Turns, then the turns between two rows, first turn first; the first pair answered
turn U:
[  3 -12 -15   1 -13 -14   9  -7  -4   2  -8  11 -12  -5   3]  ->  [  0 -10  -9   1 -15  -1  18   0  -7  -3 -17   3 -10   5  -1]
[ -5  -3  -2   6 -12 -14   1  -6   4   2 -11  13 -24   3   0]  ->  [ -7  -3   3   7 -15  -4  10  -2   2  -2 -19   7 -21  10  -4]
[  6   3  -4   2  -3  -6  -3  -3   4   4   2   4  -4 -10   2]  ->  [  4   1  -7   1 -10  -5   4  -1   4   2  -3   3  -6  -7   2]
[ -1  -2  15   1  24  -9 -21  -1   3   6   0   6   4   4  -2]  ->  [  0  -6   7  -1  16 -20 -21  -6   2  10  -2  14  -3  -2   2]
turn F:
[ 4 -1 -6 -7 -2 -5 -7 -8  3  1  2  7  0 -3 11]  ->  [  8  -2 -11   0   1  -8  -6  -1   5  -4   5   6   3  -3   6]
[ -1   1  13   8  16  17   6   9  -4   1  -1 -11   7   8  -6]  ->  [-4  3 16 -2  9 22  4 -2 -6  9  1 -9  5  6  3]
[ 10   6 -26   6 -10  -5   2  14   0  -3  11 -10   3  -7   6]  ->  [  8  -1 -13  21  11  -5   3  20   3  -8  -8  -9  -5   8  -8]
[  5   7   0   1  10   3 -12   6  -2  -1  28  -5  19  -4  -1]  ->  [  4   2   7  10  22   3 -11  11   0  -5  17  -5  14   5 -11]
turn H:
[ -5   9   0 -10  -5  13  -2  -6   2  -3  -1   1   0  -9   8]  ->  [ -2   6  -9  -6  -6  -1  -3  -4   5  -2  -2   7  -4 -17   8]
[ 9 18 16 -9  8  6 -5 -4 -5 -1 -3 -5 14  1  8]  ->  [  9  16   7 -15  -7   0  -2  -9  -6   2  -3  -1  10  -5  15]
[ -3  -4  -8  -7  -6 -10  -1  -7  -5   5  -7  13  -8   2   8]  ->  [  2  -6  -5   2   9 -14  -8  -3  -2   0  -7  15  -5   3   0]
[  4  13   0  -9  -7   9 -18  -5   8  -8   6  -8  19  -2   3]  ->  [  5  12  -7 -11 -14   2 -17  -8   7  -6   8  -4  16  -7   7]
turn S:
[  4   0 -20  -6 -15 -13   0   1   0   0  15   2  -1 -13  11]  ->  [ -5   4  -5 -10 -21  14  16   6  -5  -4   2 -10   5   5   9]
[  1   8  -5 -10 -10   1 -11  -4   5   9  19   1  17  -6   9]  ->  [ -5   9   1 -11 -12  13  -4  -1   2   8  13  -5  20   3   8]
[  5  -1 -16  10  -9   3   5  14   0  -9  -9  -3   2  -5   4]  ->  [  5  -2 -17   9 -10   0   4  11   0  -7  -7  -2   1  -8   7]
Then:
Each pair is 2 to 4 turns apart.
[-15  -1  26  -9  10  22   5 -14  -1   5 -23   2 -14  14  -4]  ->  [ -5 -11  -6  -5  -9 -15   5 -18   2   7 -22  19 -30  -9   4]	H H
[ -8   6 -13  -5  -4   9 -13   3   2  -4  46 -18  15 -26  18]  ->  [-30  -7  23 -17  -5  22  -2 -24  -1  16   0  -4 -21   1  28]	F F F H
[  1 -11  -2   1  -4  -3   7   6   2 -12  -7 -10  -1  11  -7]  ->  [  3  -8  -9  -1 -10  -3   8   7   0 -10   2 -11   4   5  -3]	F F F F
[ 8  6 -8  5  7 -8  4 13 -2 -8 15 -9  6 -3 -7]  ->  [  2   7  10   2  14   8   6  11  -2  -6   4 -13   4   9  -9]	H F
[ -3  -4  -3  -6 -18  -3  10  -1  -4   4  -3   0  -9   0   8]  ->  [ -3  -2   8  -9  -5  -1  -4 -11   0  11   5   4  -8  -1  10]	H H F F
[  5  -4   9  -9 -13  -3   4 -16  -4  13   6  15  -5  -4  17]  ->  [ 18  -3  -4  12   7 -14  -3   6  -1  -3  16  10   7 -11  -1]	F H
[ -7  -9   8 -10 -18  -2   3 -24  -2  12 -23  13 -26   2  13]  ->  [-10  -3  26  -6  -4  23   8 -16  -3   6 -25  -1 -13  19   3]	U U
[ 15   5  11   4  22  28   7  12  -5 -14   5 -12  10  21 -21]  ->  [ 15   7  -4  -1  -7  31  25  16 -10 -18   3 -16   9  17 -12]	H F F
[  0  -4   1  16   7  -4  15  22  -1 -14 -21  -4  -7  11 -17]  ->  [  0   8 -16 -14 -29   1  11   4  -5   0  12  -5   6 -16  11]	F F F
[ -1  -5  -3  12   7   5   3  18   1 -18 -11  -7   4  18 -15]  ->  [-11  -9  -3  -2 -14   3  12   1  -2  -5 -23   2 -16  17   1]	F H H U
[-11   3  19  14  21  21   0   3  -1  -7   7 -13  17   9 -10]  ->  [ -8   9   3   2   4  20  -1   1  -3  -5  26 -16  27  -8   1]	F F F
[  0   1  -6 -12 -13   6  -5 -12  -8  14  12   7   4 -13  20]  ->  [ -4   0  -5 -11 -21  17   9  -4 -10   8  -1   1   4  -3  18]	U U
